Each row has a name. Each piece below is followed by the name of the row it came from, unless a question asks for something else. Each question is about the rows just above it.

(17): [ 3.83  0.77 -7.75  0.57  0.95  3.40  2.57  1.16  2.19  3.15  2.57  2.59
  0.84  2.25 -7.10  4.61  0.95  0.76  0.75]
(89): [-4.82  2.89  2.44  1.59 -3.94  2.88 -1.63 -3.55  5.10  3.04 -2.70 -3.03
  1.96  2.33  2.61 -3.59  1.61 -3.89  1.26]
(41): [-3.56 -2.06  8.07 -1.13 -1.06 -4.08 -3.13 -1.42 -1.21 -0.18 -2.49 -3.99
 -2.11 -0.87  5.78 -3.80 -0.48 -1.08 -2.49]
(42): [-0.43 -2.72  5.55 -4.14 -3.65 -0.52 -0.45 -2.54 -3.51  0.54  0.24  0.08
 -0.47 -3.22  5.88 -1.17 -2.65 -3.52 -3.42]
(98): [-3.94  1.26  5.09  2.44  2.61 -3.89 -3.03  1.59  3.04 -2.70 -3.55 -3.59
 -1.63  2.89  2.33 -4.82  1.96  2.88  1.61]
(111): [ 1.26 -1.63 -2.70  3.04  2.61  2.89 -4.82  5.10  1.96  2.33 -3.89  1.61
  2.44 -3.94 -3.03  1.59 -3.59  2.88 -3.55]
[-2.06  8.07 -1.13 -1.06 -4.08 -3.13 -1.42 -1.21 -0.18 -2.49 -3.99 -2.11
 -0.87  5.78 -3.80 -0.48 -1.08 -2.49 -3.56] is which row reordered?
(41)
Put [-2.70 -3.55 -3.59 -1.63  2.89  2.33 -4.82  1.96  2.88  1.61 -3.94  1.26
  5.09  2.44  2.61 -3.89 -3.03  1.59  3.04] back in order: which row is it?
(98)
[ 1.61  2.88  1.96 -4.82  2.33  2.89 -1.63 -3.59 -3.55 -2.70  3.04  1.59
 -3.03 -3.89  2.61  2.44  5.09  1.26 -3.94] is which row reordered?
(98)

(76): [ 4.05  1.59 -1.98 -3.11  8.36]
(104): [-3.11  8.35  4.05  1.59 -1.98]
(149): [-3.73  7.94  3.62  3.27 -2.86]
(185): [ 3.62 -3.73 -2.85  7.94  3.27]
(164): [-2.61  5.32  6.58 -1.84 -3.68]
(160): [-2.10  3.48  7.67 -3.31 -3.60]
(57): [-0.39  0.97  7.77 -5.30 -1.90]
(36): [-1.36  1.98  8.12 -4.46 -3.00]
(147): [ 6.48 -2.34 -7.08 -2.75  6.93]
[-3.60 -3.31  7.67  3.48 -2.10] is which row reordered?
(160)
Which row holds these entries in another order? [-3.73 -2.86  3.27  3.62  7.94]
(149)
[-1.98  4.05 -3.11  1.59  8.36] is which row reordered?
(76)
[-1.98  1.59  4.05  8.35 -3.11] is which row reordered?
(104)
[-2.86 -3.73  7.94  3.62  3.27] is which row reordered?
(149)

(117): [-1.82 -4.14 -0.28  1.14  0.74  2.39 -1.87 -1.35 -4.49  0.62]
(59): [-0.75  1.31  0.92  4.76  0.59 -1.36  0.09 -6.01  2.05 -0.86]
(107): [-0.06 -1.37 -4.34  3.64 -2.37  4.23  5.41  0.25 -1.80 -6.71]
(110): [-4.14  0.74 -0.28  0.62  2.39 -1.35  1.14 -4.48 -1.82 -1.86]
(49): [-4.14  0.62  2.38 -1.35 -1.82 -0.28  0.74  1.14 -4.48 -1.87]
(156): [ 1.14  0.74 -0.28 -1.82 -1.87 -4.48  2.39 -4.14  0.62 -1.35]
(47): [-1.36  1.31 -0.86 -0.75  0.09  2.04 -6.01  0.92  0.59  4.76]
(137): [ 1.36  0.88  1.15  0.64 -1.79 -1.10  0.25 -4.48  0.71 -0.13]
Which row holds these entries in another order? [-1.87  1.14 -4.48 -0.28  0.74  0.62 -4.14  2.39 -1.82 -1.35]
(156)
Which row holds these entries in another order? [-4.48 -4.14 -1.87 -1.82 -1.35 -0.28  0.62  0.74  1.14  2.39]
(156)
[ 0.62 -1.35  1.14  0.74 -0.28 -1.82 -1.87 -4.48  2.39 -4.14] is which row reordered?
(156)
Put [-4.48 -4.14 -1.87 -1.82 -1.35 -0.28  0.62  0.74  1.14  2.38] back in order: which row is it?
(49)
Which row holds these entries in another order? [-6.01 -1.36 -0.86 -0.75  0.09  0.59  0.92  1.31  2.05  4.76]
(59)
Put [ 4.76  0.59  0.92 -6.01  2.04  0.09 -0.75 -0.86  1.31 -1.36] back in order: which row is it?
(47)

(45): [ 5.59 -3.68 -1.87 -0.50  4.83  7.58 -2.52]
(92): [-6.20 -4.63 -6.92  5.06  7.38 -1.24  4.04]
(28): [-3.68 -0.50  5.59  7.58  4.83 -2.52 -1.86]
(129): [ 1.37 -3.02  0.99  4.23  5.43 -5.38 -4.08]
(158): [-3.82  0.59  5.52  2.87 -0.47  0.48  0.41]
(105): [-6.92  4.04 -6.20 -1.25  7.38 -4.63  5.06]
(123): [-6.20 -4.63  7.38 -1.24 -6.91  5.06  4.04]
(103): [ 1.37 -3.02  0.99  4.23  5.43 -5.38  3.64]
(192): [-2.77  1.35  6.05  1.04 -1.66 -0.79 -0.54]
(62): [-1.56 -3.30  8.84  3.61  1.60 -6.36 -4.69]
(15): [-0.17 -0.43 -1.06 -2.77  8.32 -1.72 -3.39]
Which row holds these entries in another order? [-6.92 -6.20 -4.63 -1.24  4.04  5.06  7.38]
(92)
Which row holds these entries in another order? [-1.86 -2.52  4.83  7.58  5.59 -0.50 -3.68]
(28)
Which row holds these entries in another order? [ 4.04  5.06 -6.91 -1.24  7.38 -4.63 -6.20]
(123)
Put [ 4.04 -1.24  7.38  5.06 -6.92 -4.63 -6.20] back in order: which row is it?
(92)

(48): [-3.93  4.50  1.68 -3.11  1.10 -1.44 -5.69  1.60 -8.92  2.90  3.15  2.86
  1.33 -3.03 -4.23  0.04  4.60  1.46  1.27 -4.14  4.86 -4.57 -4.55  3.96
  1.53 -4.98 -3.16 -3.66 -6.50]
(51): [-3.11 -3.93 -6.50  3.15  1.60  1.53  3.96 -3.66 -3.16  4.60  0.05 -4.14
 -4.98 -5.69  1.46  1.27  4.50  1.33  2.90  4.86 -1.44  1.10 -3.03  2.86
 -8.92 -4.23 -4.55  1.68 -4.57]
(25): [-0.23  3.29 -1.72  0.31  0.62 -0.24 -4.53 -1.81 -5.80 -1.68 -1.32  2.42
  1.54 -0.32 -0.25  0.49  3.11  1.29  1.03 -0.17  2.22 -3.86 -0.93 -1.10
 -1.68 -4.25 -0.04 -3.54 -4.02]
(113): [-1.72 -0.23 -1.81  1.54 -0.17 -1.68 -5.80  1.03  2.42 -4.25 -3.54 -4.53
  0.31  3.11  2.22 -1.31  3.29 -1.68 -3.86  0.49 -1.10 -0.25  1.29 -0.24
 -0.04 -4.02  0.62 -0.32 -0.93]
[-5.80 -4.53 -4.25 -4.02 -3.86 -3.54 -1.81 -1.72 -1.68 -1.68 -1.32 -1.10
 -0.93 -0.32 -0.25 -0.24 -0.23 -0.17 -0.04  0.31  0.49  0.62  1.03  1.29
  1.54  2.22  2.42  3.11  3.29] is which row reordered?
(25)
[ 4.50 -3.11  0.04  2.86 -4.57 -5.69 -4.23 -3.66 -1.44 -6.50 -3.93  1.46
 -4.14  4.60 -3.03  1.68 -8.92  3.15  1.53  2.90  3.96 -4.98  1.60  1.33
  1.27  1.10  4.86 -3.16 -4.55] is which row reordered?
(48)
Put [-3.54 -4.02 -0.23  3.29 -1.72  0.31  0.62 -0.24 -4.53 -1.81 -5.80 -1.68
 -1.32  2.42  1.54 -0.32 -0.25  0.49  3.11  1.29  1.03 -0.17  2.22 -3.86
 -0.93 -1.10 -1.68 -4.25 -0.04] back in order: which row is it?
(25)
Which row holds these entries in another order? [-4.57 -3.11 -3.93 -6.50  3.15  1.60  1.53  3.96 -3.66 -3.16  4.60  0.05
 -4.14 -4.98 -5.69  1.46  1.27  4.50  1.33  2.90  4.86 -1.44  1.10 -3.03
  2.86 -8.92 -4.23 -4.55  1.68]
(51)
Which row holds these entries in another order? [ 0.62 -0.24 -4.53 -1.81 -5.80 -1.68 -1.32  2.42  1.54 -0.32 -0.25  0.49
  3.11  1.29  1.03 -0.17  2.22 -3.86 -0.93 -1.10 -1.68 -4.25 -0.04 -3.54
 -4.02 -0.23  3.29 -1.72  0.31]
(25)

(128): [ 4.09 -1.05  9.16  7.40 -2.92]
(24): [-1.91 -3.31 -5.17  0.27 -3.60]
(145): [-6.16 -1.91 -7.15 -7.42 -2.52]
(126): [-7.15 -7.42 -6.17 -1.91 -2.52]
(2): [-0.55  1.17  5.84  3.36  0.80]
(135): [-5.16 -3.31 -3.60  0.27 -1.91]
(74): [-2.51 -6.16 -7.15 -7.42 -1.91]
Which row holds these entries in another order? [-1.91 -7.15 -2.52 -7.42 -6.16]
(145)
[-3.60  0.27 -5.17 -3.31 -1.91] is which row reordered?
(24)
[-3.60  0.27 -1.91 -5.16 -3.31] is which row reordered?
(135)
[-2.52 -7.42 -7.15 -1.91 -6.16] is which row reordered?
(145)
Which row holds these entries in another order? [-7.42 -7.15 -6.16 -2.52 -1.91]
(145)

(44): [-1.75 -3.78  2.42 -3.89  8.71  3.12  0.97  2.25  3.19 -3.58  3.11  3.09
 -2.47 -8.32 -4.58  2.53  2.53  1.57  3.34  3.51 -2.17 -2.32 -0.48 -0.27
  3.23 -4.40 -3.10 -2.52 -2.51  1.74  1.34  5.80 -2.50  1.18 -3.22  3.04
 -3.56  3.14]
(30): [ 1.36  2.45  3.68  3.66 -3.15  3.55  2.50 -2.75  1.99 -1.55 -3.82  2.26
 -4.65  3.60  4.01  2.92  1.77 -2.73 -3.17 -2.44  3.95  1.95  2.21 -4.19
  3.87 -4.05 -3.74  4.35  2.41 -3.20 -2.71 -2.35 -3.36  1.93 -3.49 -3.53
 -2.83 -2.96]
(118): [ 2.21  2.45 -3.36 -3.49  1.99  3.95  3.55 -3.82 -2.73 -2.71 -3.74  1.93
  2.50  1.36  3.87 -1.55  1.77 -4.05 -3.17 -4.19  3.68 -2.75  4.01  3.66
 -2.82  1.95  2.41  4.35  2.92 -4.65 -2.44 -3.53  3.60 -2.96 -3.15  2.26
 -3.20 -2.35]
Put [-4.65 -4.19 -4.05 -3.82 -3.74 -3.53 -3.49 -3.36 -3.20 -3.17 -3.15 -2.96
 -2.82 -2.75 -2.73 -2.71 -2.44 -2.35 -1.55  1.36  1.77  1.93  1.95  1.99
  2.21  2.26  2.41  2.45  2.50  2.92  3.55  3.60  3.66  3.68  3.87  3.95
  4.01  4.35] back in order: which row is it?
(118)
[-4.65 -4.19 -4.05 -3.82 -3.74 -3.53 -3.49 -3.36 -3.20 -3.17 -3.15 -2.96
 -2.83 -2.75 -2.73 -2.71 -2.44 -2.35 -1.55  1.36  1.77  1.93  1.95  1.99
  2.21  2.26  2.41  2.45  2.50  2.92  3.55  3.60  3.66  3.68  3.87  3.95
  4.01  4.35] is which row reordered?
(30)
[-1.55 -3.82  2.26 -4.65  3.60  4.01  2.92  1.77 -2.73 -3.17 -2.44  3.95
  1.95  2.21 -4.19  3.87 -4.05 -3.74  4.35  2.41 -3.20 -2.71 -2.35 -3.36
  1.93 -3.49 -3.53 -2.83 -2.96  1.36  2.45  3.68  3.66 -3.15  3.55  2.50
 -2.75  1.99] is which row reordered?
(30)
Which row holds these entries in another order? [-2.71 -4.05  1.99  3.66 -3.15 -3.36  3.95  2.21  1.93  3.55  2.41 -3.82
  1.77 -3.74 -2.73  3.60 -4.65 -2.96  2.45 -4.19 -2.35 -3.17  2.26  1.95
 -2.83  1.36  4.35  2.50 -2.75 -2.44 -1.55 -3.49  4.01 -3.53  3.68  3.87
 -3.20  2.92]
(30)
Which row holds these entries in another order? [-8.32 -4.58 -4.40 -3.89 -3.78 -3.58 -3.56 -3.22 -3.10 -2.52 -2.51 -2.50
 -2.47 -2.32 -2.17 -1.75 -0.48 -0.27  0.97  1.18  1.34  1.57  1.74  2.25
  2.42  2.53  2.53  3.04  3.09  3.11  3.12  3.14  3.19  3.23  3.34  3.51
  5.80  8.71]
(44)

